Each path is a new rotation, seen through one point. The rows after it are directions, each followed by how far the rotation turns it, in degrees each step (0 if it stays put).
Each turn is a multiple of 5 degrees from 10 to 175, or 0.
Each row of a path follows its step; steps can be skipped.

step 0: [-18.8  17.3 -23.1   3.7  39.4   1.5 -12.6  -4.6 -13.5  -4.6   0.9 -15.3
 -36.5   6.0  -5.9 -20.0  10.4  -4.9 -15.5  32.2   8.6  -5.1  -3.0  -0.5
 -15.9 -30.6   5.9  -2.4  10.3  24.0  -8.3   5.3  16.1   0.9   7.3 -26.6
   5.0]
step 1: [ 12.8  -8.1  29.0 -20.2   3.2  -3.7 -10.0  19.9  23.8 -10.4  33.7  -4.8
  -7.3 -19.7 -20.9  -6.8  -2.1  25.2  29.4   4.5  -0.3 -14.6   3.0 -41.0
  23.0 -14.6   2.2 -11.2   1.5  -4.5 -21.8   7.5  -5.6   4.8  -5.0   5.2
  -8.5]
step 2: [ 10.5  24.8  28.6  10.6   5.7  -6.6 -24.2 -10.5 -26.8   2.0  -6.4  -0.4
  -6.3   1.0  20.0  18.9   2.2  -4.4  15.4 -38.0  26.1   5.9  -5.4  16.8
 -22.9 -12.1 -16.9  -1.8 -12.8  13.4 -10.1  11.1   5.7   4.4 -20.0  29.7
  -7.3]
step 4: [ -8.2   1.0   1.5   1.0  19.9 -21.3 -19.6  -8.9   3.0  15.8  13.8 -32.2
 -22.7   3.9 -24.9 -10.8 -21.1   8.1  -8.9  29.7  10.4 -14.2 -38.6 -18.1
 -13.2  -6.6   4.7   0.4   4.3  27.3 -15.9   8.4 -10.1   7.2  20.4  -0.8
   9.7]
step 5: [ 15.7   1.7  21.0  -2.9  13.1   5.5  -6.0   5.0   1.8 -23.5  38.1  33.5
  -3.4 -33.6   4.9  10.8  -1.4  20.9  12.7  -3.4   8.5  17.9  17.1  -2.0
   6.6 -35.8  -3.9  -8.6  14.5  10.5 -26.4   4.6  20.5  13.4 -11.9   5.9
   1.7]
step 6: [  2.0  39.3  12.8 -17.3  11.8   8.9 -41.0   2.0 -14.5  -6.1 -30.8 -14.0
   4.0  13.3   6.3 -12.6   7.9 -20.8  27.4 -20.9  20.1 -15.3   7.3   3.2
   6.9   2.4  -1.8  -5.9 -15.6   3.1  -8.2  13.7   5.4 -12.5  -9.6  -0.5
 -29.7]
step 7: [-35.8  -5.6  22.4 -12.9  13.4   4.9  14.3  10.7 -15.0  13.5  -5.0 -32.7
 -32.0  15.9   2.5   1.9  24.2  18.6  -0.5  19.3 -18.6   9.0   0.9 -18.0
 -17.7 -15.0 -22.0   2.6  16.8  -2.2  -3.7  -5.5 -14.2   2.8  -7.2  25.2
   3.1]
step 8: [ -3.4  -4.2  22.3  -2.4   4.7 -14.5 -19.6   0.7  -6.9  15.1  17.7   7.2
  -9.9 -20.4 -11.9  -2.7 -35.8   2.0  10.2  15.9   7.8 -10.7 -30.1  24.9
   8.1  -3.0  24.9  -9.7  11.2   8.7 -21.7  18.5  -3.0  20.9  30.9  21.9
  10.8]
step 9: [  3.9  32.4   0.2   3.0  35.4   6.6 -15.3 -15.7 -12.8 -29.2  15.4   5.7
   4.3   4.9   5.5 -10.8  -4.1   1.6   7.8   2.9   9.1  17.1  14.8  -4.8
  -3.6 -19.8 -16.1  -5.7  16.2  27.0 -17.1  -4.9  32.4   9.9 -25.1 -30.6
   9.2]
step 10: [ 12.9   5.6  16.1 -30.3  16.2   7.7 -27.8  21.7  12.3   0.1 -19.1 -24.5
  -8.7  -4.9  -9.5 -10.3  21.0   8.9  10.2   2.9   0.0  -4.1  13.4 -28.0
  14.4 -17.8  -3.0   1.6 -22.0 -10.5 -21.9   4.4 -11.6 -14.9  14.2  14.3
 -37.3]
step 11: [-30.1  -2.8  21.6   0.3  -8.2  -8.9  -1.5  -2.9 -18.9  16.4   7.9  -6.7
 -24.8  -3.6  13.6  21.6   3.6   6.2  17.6  -6.1  16.8  -9.9 -19.8  -3.1
 -30.3  -9.6 -12.2  -2.7  28.5  14.0  -3.4  23.1 -10.1 -11.0 -23.0  35.0
   4.9]
[ -4.1  -1.9  -4.5   1.8   8.3   5.3  -3.4  -0.9  -4.9   0.9 -10.7  -8.3
   5.2   0.1  -9.2   2.3   2.6   4.3   0.6   7.8   4.4   7.5   8.1   5.6
   2.2   1.1  -2.1  -2.4  -8.2  -3.8   8.7   7.5   3.7   2.4  -4.6  -8.4
  -4.3]	110
[  2.2   3.7  11.7  -3.1   0.1  -8.4   1.8  -1.6   7.4   2.6   0.4 -10.7
   8.2  -0.2   4.0   2.1   5.2   6.5 -14.7  -2.8   6.3   8.0  -1.6  -5.0
   3.5  -2.0  -0.3  -5.8   0.2  -1.0   3.5  -3.8  -5.7   6.2   4.5  -0.8
   0.4]	125
[  8.5   2.6  -1.4   0.3  -0.6   0.2  -5.5  -2.4 -12.8  -0.9  -1.0  -2.9
  10.8   1.3  -1.9   1.7   3.6  -1.8  -0.1   4.8   7.1 -10.0 -12.8  -4.5
   6.8   7.9   1.2  -3.1   0.4  -2.0  -1.7   6.2  -4.5  -7.8   0.1   2.7
   7.2]	160
[  0.8   1.4  -3.6  -3.3   0.4   5.5  -7.4   4.2  10.5  -7.0   2.8   6.8
   1.1  -9.3   1.3   3.7   8.4   2.9  -5.0   0.0   6.2  -3.8  -0.8 -10.0
  -4.9  -5.0   6.5  -2.5  -3.4   5.2  -0.2   3.5   3.8  -9.9  -4.7  -7.2
  -7.7]	80
[  3.3  -6.1   6.6   9.3   3.4   6.2  -0.7  -0.4   1.6   3.6   6.8   2.2
  -1.9  -7.0  -2.8  -2.0  -0.3  -1.4  10.1  -2.2   7.9   3.1  -8.7  -2.1
  -2.4   7.0  -0.5 -11.0  -1.6  -5.1   1.1 -11.9   6.2   6.6  -1.3  -6.7
   1.7]	100
[  1.4   5.5   1.9  -0.5  10.1   5.0  -3.2   6.1   4.7   3.9  -5.4   1.1
  -9.6  -6.6   4.0   6.4   0.7   1.8  -1.4  -4.4  -3.0  -4.1   3.2  -2.6
   4.4  10.9 -11.4  -2.2   3.9   6.3  -3.2   9.7  -1.0   5.3   4.8  -2.4
   8.4]	0

step 0: [  7.4   5.1 -15.4  32.5  -9.9  -1.7  25.3  -4.0 -15.8 -21.0   4.7  25.3
 -12.1  -6.6   9.3  -3.7  -7.5   5.1  18.0  16.1  30.4 -18.4 -12.8 -23.3
  -8.7  -0.4 -16.2   8.7  -6.4  -5.5  32.2 -15.5   2.5  22.5 -38.5   1.5
  -8.2]
step 1: [ -6.8   6.9  19.6 -13.5   8.3  15.5   1.5  -4.4  30.7  27.2 -44.0 -11.0
   7.6  10.8  -3.9  -7.8 -16.5  -2.0  -3.0 -22.1  23.5 -27.3   0.4 -16.8
   8.2  15.8   7.9   6.8  14.5  20.1  26.6  11.4  -2.3  11.8 -24.6  19.6
  -7.5]
step 2: [  6.1  14.2  24.5  25.3 -21.9   6.7 -33.3  -9.1  11.0 -13.2   9.9   9.6
 -13.6  -1.3 -12.8 -12.4  18.6 -10.0 -12.6  32.5  16.3  -7.5   9.2   1.6
  -3.1  11.2  32.8 -38.6  -6.8  -3.4  10.3  -1.0 -13.4   9.0 -20.1  13.9
 -10.0]
step 3: [-14.2  13.1   4.6  10.3 -32.3  -2.8  24.6   2.3  12.2 -10.6   0.3   5.6
  23.1  14.2  -9.6  18.0   6.8 -19.8  33.9   2.4  23.1  -2.3 -19.2   6.7
   0.4  -1.2  10.2  12.5  37.0  23.7  28.3 -16.6 -19.9   2.6  11.9  -8.7
  -7.7]
step 4: [  0.4  -7.6  13.0  15.9 -14.4  22.6   2.3  -2.0  19.7  -8.4  -6.8 -12.0
  31.4  -7.1  26.0   4.8  -0.7  -5.2 -15.4 -11.0  10.0 -18.5 -17.3 -29.1
 -17.1  -5.2  -7.4  -6.0 -22.7  -5.4 -11.7 -22.3 -10.8  28.0 -39.3  -7.7
 -22.9]
step 5: [ 17.8  20.9  -4.7  27.0  -2.1 -12.3  -5.2   7.1  -6.3  12.2   2.7  -7.4
  -6.8   1.4 -13.9 -30.6   3.0  -5.7  24.1  -9.4   6.2 -13.9   7.6 -14.8
  -0.1  12.6   5.1   9.1  30.8  15.7   6.9  -9.0 -10.8  15.3 -45.6  37.8
  12.3]
step 6: [ 21.7  11.7  39.1  18.3 -27.5  -2.6   3.5  -3.0  31.2  16.6 -27.0 -27.9
  -9.7  11.0  -7.0   2.8   9.5   5.7  -5.8   7.3  17.1 -18.3  -8.8  -5.9
   4.1  13.4   0.3 -21.1  -7.9   3.1  25.8 -19.6  -0.8   2.0  28.3  12.3
 -11.3]
step 7: [-25.6  24.5   0.1  32.5 -22.1  19.4   7.0   2.3  10.9 -27.3  10.4   6.3
 -17.9   6.9   9.5  -8.4   5.3  -4.3  -2.9  32.8  -9.4  -4.7 -19.1 -24.3
   7.9  -5.0  20.1  23.0   9.5  -9.8  16.6   2.4 -22.4   9.0 -13.6  -2.7
 -23.1]
step 8: [  8.3  -3.4  -5.0   8.1  -6.4  25.7  13.9   7.7  -9.7   7.3 -19.1  16.4
   5.4  20.4  13.6  21.7 -29.5   3.2  17.4 -10.7  40.5 -15.4   8.0  -8.1
 -17.2  14.2 -14.1  -1.9   4.5  13.9  32.5 -13.8 -16.3  33.1 -17.5  -1.4
  -4.3]
step 10: [ 19.8  18.3   2.4  34.9  -6.3  -9.1 -12.8  -0.8  19.5 -11.3   5.0 -14.0
  -0.2  12.3  23.9   0.8  18.0 -20.3  36.9  16.2  23.2   6.7   6.1   5.3
  -8.8  11.5  29.6 -31.8  21.9  11.1  22.7   4.9 -12.1   0.6  -0.4  13.3
  -0.5]
step 11: [ -7.0   3.3  13.6  16.3 -32.1   6.5  27.6 -32.9   1.2 -11.2  -8.9  -1.4
  34.0   3.5   4.0  -2.4   8.1 -15.1  -5.0  13.7   4.0 -19.1 -25.1  -8.2
  10.1  -5.9 -18.1  11.2   0.7  10.9  29.7 -33.7  -4.4  -1.7   2.7  -1.1
 -24.9]
[-13.1  -7.0  -7.3  -1.0  10.6  -1.8   6.8  -0.5   0.0   7.1  -5.3   4.0
   3.4   2.9   1.4   0.4   0.4   1.6   4.2   2.0  -6.4  -6.0   7.1  -2.7
  -2.6   3.2  -1.7   2.0  -9.8  -0.1  -0.4  -9.8  -7.8   5.4  -8.8   2.3
   0.9]	95
[ 10.3  -6.0   7.2  -8.3   0.3   6.6  -2.8  -2.1  -5.6  -2.7  -3.3  -0.8
  -2.9   1.8  -2.1  -1.6   1.0   2.2  -2.6  -8.1  -3.6  -6.8   8.4   2.8
   1.6  12.7   2.0   5.2   6.2  -2.1  -4.3   0.1   5.7   7.1 -10.7   3.6
   5.5]	95
[  6.3  -1.5  -3.5 -15.3  -7.3  -3.7   7.3  -7.1   4.6  -0.4  -7.3   0.1
   0.8   4.1   2.5  -0.5 -10.6   3.8   1.2  -2.1   1.1  -3.3   4.2  -3.9
  -0.1  -2.3  -2.5  -3.9   5.4  11.6  -0.3  -7.0  -4.1  -4.2   8.7   2.1
  -3.0]	145
[  4.8  -0.4   1.1  -1.3   0.7   0.0   2.6   2.9   1.7  -7.9   2.7  -1.6
 -10.9  -7.8   2.5  12.2  -2.5  -1.4  -1.9   3.6   5.6   4.3   0.7   2.9
  -3.0   5.5  -3.1  -9.9 -13.0   2.5  -0.8 -11.4   7.4  -1.3  -5.6   3.7
  -3.5]	175
[ -2.8   4.8  -5.3  -0.1   1.4 -10.5   5.8  -3.8   1.9  -9.9  10.8   6.1
 -13.6  -2.4  -5.8  -3.7   3.0   2.3  -0.1   1.8   0.2  -7.7   3.3  -2.4
  -5.3  -6.6   4.6   5.5   8.1   1.5  -6.7   0.8   0.2   0.0  -6.8  -1.1
  -2.3]	155
[ 2.9 -2.7 -9.5 -4.1 -8.2 -0.3  2.7  6.8  2.5  1.1  4.0  6.7 -0.1 -0.4
  5.0 -1.7 -1.9 -6.1 -2.4 -4.3 -0.3  0.3 -6.3  1.6  4.3 -5.0 -6.3  4.0
 -6.5  7.3 -0.6  6.6  4.4 19.5 -2.3 -2.6  0.6]	90
[  1.1   1.1   4.0  -1.1   9.6  -5.4  -2.4   7.7  -6.3  -2.6  -7.6   2.9
   3.8   0.1  -2.6  -6.2 -10.7   0.4   3.1  -6.3  11.8   6.7  -1.9 -12.1
  -1.6  -4.1  -5.2   0.2   1.1  -3.8  -7.7   0.2   3.3   1.0  -6.5  -2.0
  -6.6]	90
